The rows below fall into families. The same turns and mirrors carry the whole set onto itself and the rows of a family onto each other. For each named row, which other rows are in its family? Write them in the order they are listed.
These 32 rows form 4 families of 8 rows each.
J_216: [ -3.9  -8.4   8.9  -1.5   0.4   5.8  20.1 -12.0 -12.5   1.1  11.0  -8.5
   5.0  -9.8  12.8  11.3  -2.7  12.9  -6.0 -23.1   1.0   1.8   1.3]
J_444: [ -6.9 -10.2  -8.6  15.0 -27.2  -4.1   8.5 -11.0  -0.9  22.1   3.8  -6.7
   7.7  -6.0  22.0  20.0  -3.8  13.3   1.9  -8.5   0.6   7.5   6.3]
J_226: [-11.1  -3.1 -21.4  25.5  -7.4   6.6   5.9 -11.7  14.6  -1.9   2.1 -27.4
  26.1  -1.8  -3.1   2.5  14.3  -1.8  -7.0  -7.8  22.4  -2.8   1.8]
J_793: [  0.5  -0.7   4.7  13.2  -3.5  -8.5  16.8  -8.8   0.4  20.2   9.4  12.0
   3.3 -10.1  19.4  -2.8 -10.0  13.0  11.5 -11.0  12.6 -11.2  24.6]
J_979: [ -3.8  -0.6 -13.4  39.4 -11.8  -3.2   4.8  -4.9  23.1  13.7  -6.0  -4.1
  13.9  -8.0   4.3 -12.8   4.4  -8.3  -8.0  -3.8   5.5 -15.7  10.0]
J_481: [-19.3  -4.7 -18.7  26.4 -12.4   6.7   4.3 -25.6  13.6   3.6   4.4 -23.5
  32.1 -12.7   0.4  -2.0  12.0  -3.4  -3.6  -0.5  17.6  -4.9   3.7]
J_150: [-20.9   2.2 -17.2  22.2 -14.5   7.6  12.4 -21.7  16.2  -3.8   3.0 -25.0
  33.3  -3.4   4.3  -5.9   9.0  -9.1   0.2  -6.1  13.7  -3.3   2.1]
J_228: [ -6.2 -16.6   6.3 -10.4  -6.7   6.0  17.8 -13.3  -6.6  -5.9  10.4 -11.1
  11.9  -9.0   7.7  13.8   2.3   6.0  -0.2 -15.0  10.3   4.3   3.5]
J_275: [-16.7   0.8 -12.3  29.9 -14.3 -10.2  10.3  -8.2  23.3  14.5   2.2  -8.1
  19.3  -2.7  -0.4 -16.4   7.4 -15.8  -2.4   2.3   6.7 -14.6  11.8]
J_326: [-11.4   2.7  -9.6  22.6   6.3  -0.3  16.4 -13.7   3.5  -4.7   5.0 -12.5
  22.8 -10.6   4.1 -21.6   9.3 -18.6   4.7   4.9  18.9 -11.3   6.5]
J_304: [ -5.3   7.6   7.7  13.3  -3.3   9.6  28.9 -13.8  -3.2  21.0  17.5  -6.7
   6.6   3.5   1.4  12.3 -16.2  -0.8   5.8 -21.5  10.5  -6.4   4.2]
J_109: [-24.5  -7.1 -10.8  15.8  -3.0 -10.2  -0.2  -3.8  12.0   2.1  -6.0 -10.7
  23.2 -10.2  13.8 -15.5  12.3  13.0 -10.9  -8.4  -0.7   0.2  16.9]
J_140: [ -6.4  -2.3   1.1  14.0 -14.1   0.4  15.9  -4.7   1.0  21.9   7.1  -6.7
   0.5  -1.6  19.7  20.8  -8.7  14.4  -0.3 -12.2  -1.6   9.7  -1.6]
J_19: [ -3.9   3.5   9.8  15.2  -5.9   3.7  23.5 -26.7  -2.5  18.3  23.2  -3.3
  -1.4   1.2  -1.5  16.8  -6.2  -1.6  -2.3 -11.8  11.4  -9.1  13.0]
J_407: [-10.0 -11.2  16.6  -8.0  -5.3   2.3  16.2 -20.8 -12.4   4.8  11.3 -12.7
   9.5  -4.1  14.1  11.0  -0.9   4.4  -5.4 -12.9  10.1   1.8   8.3]
J_472: [-10.6   0.0   0.1  11.3 -19.4   3.5  15.7 -10.3   0.0  22.9   5.9  -5.4
   9.9  -5.9  13.9  15.0  -9.7  16.4   5.9 -20.4  -9.0   7.5   0.2]
J_955: [ -4.6   1.9   9.0   9.9  -4.5 -14.2  17.8 -16.0  -5.8  19.3  13.5   9.8
   0.2  -8.7  11.9   0.0  -6.3  20.3   7.7  -4.8   7.7  -3.7  18.0]
J_514: [-15.7   0.5 -12.8  23.5  -8.0   8.4   3.0 -23.9   6.5   3.8   2.3 -33.4
  28.6  -1.7   2.8   1.8  14.5  -1.0 -12.3 -11.0  17.7  -1.7   2.2]
J_639: [  4.6   1.2   4.2  13.1  -7.5   1.6  28.5 -18.9   0.3  16.2  24.7  -8.5
   1.9  -0.3  -2.6  11.5  -3.5  -6.6  -0.7 -18.8  16.3 -17.8   5.9]
J_499: [-20.5  -3.3 -21.8  18.6  -7.5  -5.0   4.2 -12.4   6.5   0.0  -2.8 -11.5
  26.4 -17.0  17.5 -20.6  16.6   0.6   0.0  -3.8  -0.7  -3.0  13.0]
J_758: [  0.7  -2.9  -3.4  23.2   8.2   1.6  12.3  -7.7  12.0  -1.2  -0.5 -11.6
  21.5 -13.8  -0.7 -20.8   8.5  -6.2  -1.8   0.3  27.6 -14.6   3.4]
J_162: [-24.6 -10.7 -20.0  16.4  -0.8  -6.5   1.6 -10.6  12.1   6.4  -0.7 -12.2
  27.8 -11.7  15.1 -17.1  14.5   1.1  -3.6   0.5   7.3  -7.8  20.3]
J_101: [ -9.3   5.5  -9.1  39.3  -8.7 -11.7   9.8  -6.7  18.2  18.0  -0.9  -2.2
   8.3  -2.7  -1.0 -13.9   2.6  -6.3  -8.1   5.6   2.2 -11.2   6.0]
J_555: [-15.2  -9.9 -23.5  14.9  -6.5  -2.6   0.8  -5.0  11.0  -0.9 -12.6  -8.9
  22.5  -7.8  11.0 -16.7  11.3   8.3 -10.7  -7.0   8.6  -2.1  16.6]
J_330: [  3.3   6.6   7.0  10.9  -0.7  -4.4  18.2  -6.4 -10.0  17.2   6.0   5.6
  -1.0  -0.3  18.7   1.6  -9.5  14.6  10.9 -13.2  10.6   0.1  15.9]
J_807: [ -2.6   3.7   3.1  12.5   3.3  -2.5  19.4  -5.7 -14.2  24.2   9.7   7.0
   0.6 -11.8  15.2  -0.4  -9.6  10.7  11.5 -12.9   0.8  -2.2  12.3]
J_464: [-11.6  -4.7   8.3  12.7 -24.0 -11.3   8.4 -14.1  -0.5  20.1  10.3 -10.2
   7.7  -2.6  18.7  21.0  -2.3  14.1   2.3 -11.7  -1.6   5.0   5.0]
J_856: [ -7.7  -1.7   5.0  -6.3  -1.9   5.0  16.9 -12.4 -20.0   4.2   8.4 -11.9
   9.2  -4.2  11.0   9.8  -2.7   6.0   5.0 -23.2   2.5   0.3  -0.5]
J_763: [-17.3   2.7 -14.3  37.5 -10.8  -2.0  17.5 -10.0  24.6  14.1   5.4  -5.9
  21.9 -11.0   6.3 -17.6   3.4 -10.5  -0.2   1.7   2.8  -8.6  10.5]
J_324: [ -7.9  -3.0  -3.3  20.7  -2.7  -2.0   9.9 -18.3   6.6  -6.5  -0.5  -9.3
  26.3 -13.5  -5.7 -20.9  10.5 -13.0   4.9   6.4  19.1 -12.4   6.8]
J_927: [ -4.6   4.4   5.1  22.2  10.7   6.6  10.6 -19.0   7.4  -4.1  -1.3  -8.2
  19.2  -7.1  -4.7 -17.3   4.8  -7.8   0.6   4.4  26.1 -10.0   7.3]
J_426: [  2.8  10.2   7.2  15.0 -10.2   6.0  24.8 -18.5  -4.7  14.9  16.9  -6.7
   1.5   1.5   2.1  12.3  -9.3   5.1  -2.7 -28.5  11.8  -7.9   7.2]

The rest of the family of J_109: J_444, J_793, J_228, J_514, J_639, J_101, J_927
The rest of the family of J_326: J_150, J_304, J_472, J_499, J_807, J_856, J_763
The rest of the family of J_19: J_226, J_979, J_407, J_955, J_758, J_555, J_464

